In the data rows, 50 means zero.
How far apart are the two rows of each pair, measured in a hidden way? 0 means very close, and 20 very far. Two or three weighted sums of its numbers give each row a place; it is the straight-line distance between the places.
[45 35 53 31 48 37 66 41 48 65 62 35 45 56 62 27]
[48 49 67 62 99  7 25 65 58 99 41 43  0 56 81 18]: 11
[59 28 48 22 30 30 62 53 48 58 73 51 59 47 44 36]
[51 58 35 51 21 65 76 36 35 30 50 60 75 48 24 65]: 4
[63 29 43 20 27 38 48 48 56 53 85 62 80 62 50 32]
[54 69 35 82 79 70 33 58 59 69 34 69 33 55 65 37]: 19
[40 72 55 68 66 62 34 59 51 45 25 61 31 43 29 77]
[44 47 58 52 74 37 49 49 42 67 41 33 19 55 62 45]: 8
[63 36 49 43 52 42 22 63 48 77 78 57 61 58 67 22]
[36 78 74 51 45 48 52 39 12 38 30 56 60 40 29 65]: 10
[63 24 55 34 43 36 63 33 37 64 75 43 60 75 79 22]
[46 65 26 66 41 67 99 17 24 34 62 29 46 32 16 70]: 8
[37 29 70 35 71 31 31 45 41 75 54 34 18 55 63 37]
[54 38 55 59 82 41 43 38 26 83 68 39 18 75 85 16]: 11
[30 64 53 70 68 53 71 16 23 45 36 34 14 45 42 65]
[46 68 48 69 64 62 49 56 71 39 23 53 47 39 45 77]: 16
[37 64 60 61 57 56 34 58 50 45 27 53 45 50 30 74]
[56 62 44 48 20 65 53 38 44 16 46 82 76 59 37 62]: 13
[53 31 68 39 53 38 42 38 34 79 58 34 31 66 68 30]
[63 39 55 24 58 39 39 50 46 56 66 66 63 57 39 35]: 8
[61 53 31 88 51 90 40 56 62 57 56 59 61 62 80 28]
[56 32 64 39 81 22 39 49 46 76 59 33 17 58 74 31]: 11
[48 65 52 74 67 63 32 56 47 50 33 61 40 48 43 58]
[70 29 58 29 35 40 47 49 56 52 80 60 78 64 56 32]: 14
[51 73 49 65 57 74 45 44 54 36 24 61 45 46 35 78]
[58 29 66 28 51 33 47 41 49 61 69 19 27 67 65 34]: 12
[47 59 41 65 55 53 43 60 66 43 36 56 44 39 43 53]
[47 34 70 28 57 24 23 71 52 69 62 51 52 48 51 39]: 9
[46 69 45 60 33 65 63 38 32 33 38 59 51 46 21 76]
[61 54 34 61 61 64 48 58 70 39 33 60 47 49 47 60]: 12
[53 72 45 74 74 66 30 42 51 60 36 66 36 53 44 51]
[59 27 64 29 43 31 54 36 35 62 59 40 51 67 74 35]: 5
[54 61 46 58 36 66 49 40 44 39 46 63 62 62 45 59]
[48 41 62 30 48 32 29 77 62 67 63 47 59 48 47 40]: 4
[53 61 52 46 29 58 65 27 23 21 45 71 94 42 48 59]
[59 31 55 30 48 31 79 25 28 60 74 24 34 65 59 33]: 14
[69 22 36 40 49 52 36 69 78 67 81 49 60 65 79 15]
[57 17 46 29 32 22 65 44 68 62 63 34 42 46 83 30]: 8
[53 52 30 52 33 67 76 47 60 34 47 51 58 45 28 65]
[36 66 36 59 43 48 79 44 42 35 49 38 45 30 31 64]: 6
[62 35 70 42 71 39 41 47 40 71 68 30 31 65 82 20]
[68 27 59 42 31 50 62 23 37 53 86 35 66 79 90 20]: 7
[45 58 49 54 22 48 61 55 50 39 37 45 58 32 60 66]
[37 42 67 36 71 26 32 59 45 75 53 25 28 51 69 42]: 3
[43 57 43 64 45 61 64 49 57 36 38 44 53 31 40 70]
[59 10 41 26 28 28 69 47 57 56 71 31 54 59 93 28]: 3
[56 30 48 30 43 30 61 59 61 64 78 47 55 39 43 35]
[39 53 50 64 55 55 76 20 33 43 32 35 28 45 53 61]: 3
[30 57 55 56 64 57 72 22 47 52 26 20 24 41 47 65]
[47 65 53 63 68 56 39 70 62 46 31 60 42 49 37 63]: 12
[57 35 67 46 70 39 42 40 36 83 73 42 25 68 81 16]
[68 32 38 21 32 37 69 54 61 55 84 65 73 46 40 37]: 8
[40 60 57 55 46 51 49 43 44 38 43 64 54 40 32 66]
[61 33 43 50 59 47 18 64 39 78 83 58 68 79 83 13]: 19
[50 59 39 53 39 60 48 43 54 30 42 62 52 41 37 66]
[50 23 57 36 53 26 72 42 53 68 62 19 34 51 81 36]: 2
[34 64 57 59 54 55 51 56 60 47 35 50 51 49 32 71]
[60 28 51 46 74 32 42 40 56 78 55 37 24 68 91 18]: 11
[65 51 26 68 41 69 45 53 65 41 34 54 55 49 64 47]
[48 34 66 40 74 25 33 51 51 74 53 19 17 54 79 34]: 11
[55 38 55 36 56 43 22 68 53 63 77 61 57 67 68 22]
[67 16 35 16 27 42 52 74 95 54 79 46 84 47 78 33]: 8
[53 33 61 20 48 29 41 66 63 55 70 52 60 44 45 39]
[53 24 50 21 42 34 39 61 73 64 68 55 61 43 53 38]: 3
[57 31 61 36 57 35 35 47 38 65 69 67 60 67 48 32]
[52 22 49 22 36 31 44 63 75 67 69 50 57 31 52 34]: 7
[62 28 52 27 30 34 34 55 42 51 77 65 82 56 57 27]
[61 28 57 25 38 38 40 47 39 51 77 69 77 60 53 35]: 7
[54 65 43 61 57 66 56 46 62 30 26 55 51 35 32 74]
[50 63 51 69 66 67 50 38 38 48 38 74 48 62 37 58]: 1
[57 27 60 49 82 31 36 40 42 85 67 46 16 73 87 16]
[48 63 49 45 31 65 58 47 46 35 40 60 44 34 32 70]: 10
[45 75 41 85 74 77 42 31 36 46 30 36 21 61 59 57]
[50 31 50 27 46 31 48 72 62 60 64 50 61 43 47 41]: 11
[63 32 46 22 23 42 48 65 65 59 79 60 76 56 55 34]
[56 60 28 58 27 67 95 26 47 21 59 60 78 46 32 63]: 1
[63 31 47 33 47 46 30 67 57 64 75 57 70 55 66 27]
[41 35 72 25 46 23 28 69 57 66 58 49 53 40 50 38]: 8
[55 21 41 28 36 26 68 61 67 55 75 43 52 36 51 40]
[44 67 54 58 55 62 42 51 47 35 32 50 50 44 29 69]: 1
[44 65 53 59 67 63 39 63 62 38 38 53 46 45 22 71]
[34 65 67 79 84 57 39 25 24 56 33 46  8 64 54 55]: 10
[53 22 53 33 46 30 74 39 45 68 69 13 36 52 79 33]
[46 47 78 32 68 25 29 55 35 76 59 67 44 54 48 34]: 7
[43 65 42 65 50 66 50 42 63 34 32 57 52 39 32 73]
[47 33 60 24 52 25 29 80 78 67 63 41 51 41 56 40]: 1
[42 62 45 62 37 66 48 38 37 37 37 61 68 52 42 58]
[46 61 51 59 56 67 33 43 31 42 37 65 52 58 43 58]: 2
[48 68 49 55 41 79 51 27 38 28 41 58 71 55 31 68]
[50 55 37 50 34 61 51 63 75 47 39 57 61 40 40 64]: 7
[52 58 49 53 48 57 51 59 69 44 37 59 44 43 47 62]
[41 34 58 31 41 25 31 77 58 66 60 37 54 39 60 39]: 11
[49 66 51 67 53 65 31 48 39 47 41 64 54 66 42 59]
[62 30 63 21 42 33 32 67 62 59 75 52 67 51 58 32]: 7
[44 74 55 73 82 57 31 54 50 49 20 65 25 42 24 71]
[37 75 77 65 95 43 57 14  8 45 24 55 17 58 34 65]: 10
[56 64 55 52 44 62 47 51 52 36 42 50 49 48 32 70]
[57 42 60 59 87 35 29 36 33 89 61 54 20 87 77 15]: 9
[47 55 49 57 43 53 66 46 54 33 33 45 54 34 28 66]
[55 35 47 27 30 31 80 55 39 62 81 36 47 42 43 39]: 13
[44 58 51 56 30 68 53 28 40 23 51 65 70 54 41 65]
[46 63 57 62 41 68 47 51 56 28 43 56 49 51 46 60]: 7
[57 41 31 54 11 65 68 70 72 25 41 48 68 27 59 65]
[32 62 50 57 48 50 47 68 60 45 31 45 53 45 37 75]: 7
[55 80 25 99 90 99 22 44 53 69 47 67 34 78 84 25]
[30 79 70 63 51 57 60 38 10 27 27 67 55 31 20 69]: 12
[42 60 46 61 61 52 34 75 60 46 31 52 48 39 40 64]
[49 60 37 72 48 76 40 51 54 50 50 55 46 62 64 49]: 13
[65 36 49 35 56 43 35 52 51 67 79 64 53 61 57 25]
[47 63 61 48 37 50 68 25 23 29 36 73 75 35 34 62]: 2
[57 61 38 75 59 60 38 49 70 46 31 68 48 51 41 54]
[51 33 54 21 40 18 40 70 68 65 67 37 56 37 55 40]: 4
[49 51 35 55 33 64 47 61 77 29 40 44 56 37 54 66]
[68 31 50 20 10 28 99  0  0 51 84 43 97 57 72 20]: 17
[60 63 37 59 28 77 75 40 53 20 42 68 73 46 30 68]
[40 36 73 37 70 19 50 48 32 76 61 23 18 58 67 35]: 3
[51 32 58 24 45 38 30 73 65 58 61 51 47 49 51 39]
[51 34 55 27 42 30 59 65 66 58 77 48 53 38 49 40]: 4
[51 26 67 37 52 37 44 29 25 56 63 42 50 73 71 28]
[46 61 50 67 49 65 40 50 51 35 42 62 49 54 45 52]: 3
[49 62 49 51 25 66 46 46 49 26 42 60 69 51 32 66]
[68 29 58 31 29 29 45 47 51 47 83 59 87 57 55 34]: 9
[59 27 42 32 48 30 65 31 43 66 65 33 46 62 65 31]
[45 51 49 51 41 57 62 54 65 32 48 44 47 37 37 65]: 9
[44 73 51 65 39 67 51 38 40 29 26 62 59 44 27 76]
[61 44  1 47 31 74 99 23 60 17 70 48 61 42 30 64]: 2
[50 58 47 55 48 58 47 56 59 35 40 59 54 44 36 64]
[41 63 42 61 55 55 46 66 63 44 34 57 44 45 35 66]: 5
[46 59 43 98 59 82 49 33 35 55 48 23 27 75 87 30]
[53 58 43 54 29 69 60 43 38 33 49 56 69 50 35 61]: 13
[42 60 46 54 37 64 51 51 51 35 42 54 55 44 40 62]
[63 44 43 64 90 38 46 42 59 78 44 44 17 65 83 30]: 8
[46 51 36 54 38 57 59 60 64 36 37 47 54 37 45 68]
[38 64 53 61 43 57 63 44 49 47 40 48 41 40 33 69]: 13
[49 42 55 54 57 45 61 33 35 56 58 38 52 63 69 41]
[37 73 45 63 33 65 47 37 40 24 34 63 63 48 35 72]: 4
[50 34 62 37 73 27 45 52 49 71 55 37 19 61 70 27]
[50 64 40 72 52 67 48 56 56 36 46 59 64 46 49 54]: 11
[51 37 50 34 54 32 38 70 63 72 64 56 61 56 52 33]
[69 40 50 40 71 27 27 79 67 83 60 69 35 51 65 26]: 5
[59 52 33 54 40 57 55 54 74 26 40 54 64 36 51 61]
[45 66 35 54 40 71 76 42 47 19 34 57 62 40 26 74]: 6
[58 66 42 54 42 68 60 32 41 28 41 70 72 59 29 62]
[64 33 66 24 28 25 45 64 38 55 66 58 79 46 62 31]: 5
[47 29 73 27 56 18 40 48 45 75 53 22 28 50 77 37]
[72 54 16 48 13 71 95 23 39 29 64 63 80 58 21 64]: 3
[51 67 43 70 67 62 44 64 58 46 31 69 40 47 45 59]
[45 30 69 44 57 36 39 33 25 66 68 48 36 80 74 22]: 12
[61 13 36 25 32 29 68 40 71 60 60 28 52 46 89 32]
[46 65 56 73 64 55 53 28 41 57 28 40 24 62 55 58]: 5
[51 67 26 76 31 82 57 54 65 35 42 44 67 57 59 53]
[32 52 72 54 86 38 33 51 37 75 33 32  5 64 54 46]: 7
[59 21 54 40 45 42 49 45 60 64 69 31 47 60 96 20]
[45 50 13 68 38 56 99 34 93 19 25 23 54  3 48 77]: 12
[61 32 53 33 48 32 57 42 45 71 67 35 43 59 78 30]
[68 24 44 26 43 37 38 73 69 66 69 59 74 55 67 24]: 12
[63 31 58 20 35 38 44 56 52 61 75 57 73 71 58 30]
[64 30 52 19 42 41 47 56 55 65 74 54 70 46 45 38]: 3
[51 22 51 41 56 27 72 40 47 62 66 17 30 53 75 32]
[44 55 39 53 39 57 71 53 70 33 42 45 55 32 40 68]: 5
[49 35 52 30 62 35 53 44 44 74 58 22 22 55 61 35]
[47 64 43 46 48 60 56 59 61 37 38 57 51 34 44 66]: 8
[53 51 33 62 30 76 58 45 57 33 49 61 72 43 50 54]
[22 62 62 58 53 41 33 72 58 53 25 40 38 36 45 71]: 6
[66 24 46 21 15 39 85 23 23 58 85 35 70 67 64 30]
[70 35 39 88 84 56 24 41 47 86 75 32 24 93 99  0]: 18
[70 24 26 36 21 61 77 61 78 59 92 50 85 65 62 24]
[65  7 36 26 20 27 87 45 64 55 72 15 50 46 98 32]: 3
[58 32 57 15  7 16 63 49 23 52 75 54 99 40 58 24]
[43 70 45 61 46 69 63 52 54 23 27 52 46 35 25 77]: 8
[47 57 37 73 34 91 38 47 56 23 56 49 67 64 67 45]
[35 62 62 60 60 59 38 61 65 42 28 51 39 38 47 68]: 8
[54 37 83 28 37 16 68 21  2 61 66 39 64 57 67 24]
[59 35 56 35 64 26 33 87 72 70 56 46 40 44 63 27]: 14
[62 69 46 68 72 59 32 61 54 63 35 65 42 58 41 53]
[50 66 49 49 38 63 52 57 43 41 36 61 55 47 31 67]: 8
[41 61 54 62 61 52 57 56 55 42 31 51 48 40 34 67]
[39 81 61 63 75 47 47 31 15 67 32 77 58 52 25 58]: 5
